array([[148, 124, 111, 115, 116],
       [130, 107, 145, 145, 110],
       [111, 140, 158, 138, 130]]) → 158, 148

array([[154, 153, 126, 123, 136, 144],
       [115, 139, 124, 147, 136, 127],
       [141, 136, 116, 116, 124, 133]]) → 154, 153

array([127, 107, 133, 122, 126, 140]) → 140, 133

array([105, 145, 142, 135, 111, 134]) → 145, 142

array([[129, 120, 129, 103],
       [133, 128, 126, 126],
       [104, 127, 140, 134]]) → 140, 134

array([125, 141, 105, 137, 118, 155, 149]) → 155, 149

array([[123, 120, 125, 135, 144],
       [129, 130, 129, 132, 138],
       [132, 122, 126, 139, 152]]) → 152, 144
---
[[112 128 140 107 109 127]
 [113 142 145 102 131 126]
 [116 143 154 110 117 134]] >> 142

[[134 125 130 140 119 122 126]
 [132 121 130 148 118 127 134]
 [125 134 123 103 136 128 123]] >> 121

[[132 134 121 132]
 [133 123 125 130]
 [116 155 120 133]] >> 123

[[129 129 124 120 127]
 [128 129 128 128 127]
 [100 123 127 129 112]] >> 129

[[128 135 126 136]
 [120 134 142 127]
 [132 151 128 136]] >> 134

[[158 126 139 144]
 [138 114 137 113]
 [133 122 106 121]] >> 114
---
Q: [124 153 140 133]
A: 140

Q:
[[144 127 151 111 136]
 [127 139 129 121 123]
 [122 149 132 140 127]]
A: 132

Q: [120 139 153 126 134 145]
A: 153

Q: [120 128 111 101 133]
A: 111

Q:
[[124 154 122 127 128]
 [122 130 127 128 129]]
A: 127

Q:
[[130 125 148 139 142]
 [141 153 116 107 134]]
A: 116

Q:
[[100 142 117 128 139]
 [107 118 133 144 109]]
A: 133
---
[[132 124 120 127]
 [129 129 126 100]
 [121 111 102 131]] yields 102

[[125 132 120 133 121 124 116]
 [103 109 137 157 152 105 108]
 [123 123 140 151 136 123 126]] yields 140

[[124 135 116 126 121 118]
 [132 118 129 137 125 131]
 [140 128 128 140 137 103]] yields 128

[[125 122 132 125 143]
 [134 128 125 119 114]
 [128 124 130 129 151]] yields 130

[[135 127 134 122 140 128 143]
 [112 102 123 113 108 120 145]
 [106  99 114 136 126 117 136]] yields 114

[[134 157 107 106 117 110 128]
 [133 127 138 155 154 129 128]
 [119 120 148 124 120 128 140]] yields 148

[[120 146 106 123 128 113 150]
 [120 143 112 135 132 116 151]
 [112 143 119 135 134 119 148]] yields 119

[[106 139 119 125]
 [100 132 128 144]
 [147 128 116 131]] yields 116
---
[[132 103 125 124 138 133 128]
 [125 124 129 127 135 138 122]
 [129 133 126 141 125 118 125]] -> 129

[[123 137 128 135 120 131 124]
 [136 147 152 147 129 157 149]
 [127 127 119 129 131 123 119]] -> 127

[[126 106 100 138]
 [128 108 109 137]
 [124 104 105 138]] -> 124

[[139 140 129 132 128 109 119]
 [145 127 145 124 121 121 115]
 [117  99 122 135 118 146 126]] -> 117

[[121 128 120 127 126]
 [134 121 116 105 131]
 [115 147 117 137 130]] -> 115

[[126 128 154 110 134]
 [128 129 112 134 108]
 [128 131 143 128 130]] -> 128

[[137 123 114 118]
 [135 151 132 128]
 [137 142 112 125]] -> 137

[[106 141 139 137 148]
 [146 123 134 118 123]
 [138 107 117 139 128]] -> 138
---
[[140 120 130 137 137 131 125]
 [131 117 155 130 121 137 114]
 [124 127 137 134 126 128 125]] -> 125

[[123 114 124 125]
 [148 129 103 158]] -> 158

[126 117 132 118 142 122 105] -> 105

[107 109 116 103 142] -> 142

[154 132 129 122] -> 122

[151 128 137 143 108 134] -> 134

[[153 128 129 118]
 [115 131 125 138]
 [139 129 130 115]] -> 115
---
152  123  155  153 out 155, 123

123  109  154  145  140  118 out 154, 109

128  122  132  119  133  142
121  125  149  127  130  134
133  122  138  128  134  121
out 149, 119

104  145  153  140  100  130  108 out 153, 100

137  142  145  107  113 out 145, 107

121  147  122  143  106  154
125  141  122  135  114  148
out 154, 106

131   98  127  135  127  124 out 135, 98

153  135  104  118   98  124 out 153, 98

121  112  139  116  121
125  123  129  133  104
130  131  134  138  136
out 139, 104

117  116  143  123  143  108
125  128  112  134  152  127
out 152, 108
---
[157 121 114 155 148] -> 148, 157

[[134 117 119 115 131 135 117]
 [129 127 149 118 141 109 124]
 [120 123 114 132 115 138 139]] -> 117, 120

[[117 142 124 129 122 109]
 [114 125 106 131 129 131]] -> 109, 114

[107 124 137 127 137] -> 137, 107

[[138 155 127 129 118]
 [146 152 131 110 117]
 [137 156 126 131 118]] -> 118, 137

[133 126 148 144 101 124] -> 124, 133

[123 120 107 121] -> 121, 123

[158 131 133 128] -> 128, 158
---
[152, 131, 138, 124, 113, 132, 142] Answer: 132
[149, 137, 130, 124, 123, 138, 120] Answer: 130
[137, 109, 128, 106, 108] Answer: 109
[118, 152, 153, 153, 100] Answer: 152
[135, 153, 136, 127, 104, 133, 109] Answer: 133
[122, 113, 103, 115, 108] Answer: 113
[140, 116, 149, 109, 131] Answer: 131
[120, 137, 145, 123, 156] Answer: 137
[145, 107, 137, 134, 111, 113, 121] Answer: 121
---
array([[136, 142, 120, 116, 129],
       [124, 130, 128, 104, 139],
       [133, 123, 128, 146, 122]]) → 133

array([[123, 122, 157, 116, 133, 122],
       [128, 130, 146, 129, 111, 142],
       [125, 143, 133, 124, 139, 107]]) → 125

array([[118, 115, 127, 121, 112, 131, 118],
       [132, 134, 125, 134, 151, 124, 137],
       [127, 126, 134, 130, 134, 128, 134]]) → 127

array([[130, 131, 125, 132, 125, 128, 127],
       [104, 128, 121, 129, 135, 152, 130],
       [104, 111, 133, 122, 145, 150, 141]]) → 104

array([[115, 126, 139, 157],
       [120, 115, 129, 146],
       [114, 123, 139, 157]]) → 114

array([[152, 143, 122, 111, 148, 129],
       [110, 110, 151, 135, 123, 129],
       [126, 129, 124, 111, 134, 101]]) → 126

array([[126, 111, 128, 146, 153, 151],
       [155, 130, 132, 110, 146, 123],
       [124, 142, 123,  99, 149, 102]]) → 124

array([[114, 126, 118, 132, 137],
       [121, 120, 121, 147, 120],
       [126, 150, 113, 120, 121]]) → 126
---
123,119,129,137,107,134,114 -> 129
125,128,142,135,152 -> 142
139,134,116,133,102,120 -> 116
142,139,121,118,105,110,119 -> 121
126,120,107,135,114,145 -> 107
120,120,116,142,157 -> 116
131,104,120,134,126,130 -> 120
103,104,108,122 -> 108
156,130,143,106 -> 143
---
Input:
[[144 141 106 115 108 141 142]
 [142 138 110 116 110 139 140]]
Output: 144, 140

Input: [110 117 144 128 143 154 152]
Output: 110, 152

Input:
[[107 114 115 124 102 116]
 [126 134 128 129 124 132]
 [131 145 123 143 142 152]]
Output: 107, 152

Input: [134 114 130 107 137]
Output: 134, 137

Input: [136 106 117 103 133 134]
Output: 136, 134

Input: [120 111 138 144 156 114 101]
Output: 120, 101

Input: [141  99 145 133]
Output: 141, 133

Input: [132 140 134 115 132 104 133]
Output: 132, 133
---
[138 135 157 122 121 124] | 124
[121 136 107 104] | 104
[127 107 132 149 102 114] | 114
[117 111 112 132 129 109 151] | 151
[119 150 142 108 120 118 123] | 123
[125 135  98 125 127] | 127
---
array([122, 123, 132, 141, 109, 149]) -> 123

array([[109, 146, 142, 103, 127, 132, 147],
       [151, 109, 120, 110, 129, 108, 145],
       [115, 125, 150, 145, 127, 103, 115]]) -> 125

array([[110, 113, 126, 116],
       [141, 128, 102, 113],
       [115, 118, 126, 120]]) -> 118

array([149, 138, 105, 124]) -> 138

array([151, 122, 104, 141]) -> 122

array([141, 133, 143, 135, 151, 132, 139]) -> 133

array([[137, 120, 117, 121],
       [111, 125, 114, 123],
       [112, 118, 104, 119]]) -> 118

array([147, 132, 130, 115, 138, 106]) -> 132

array([123, 125, 142, 132, 106]) -> 125
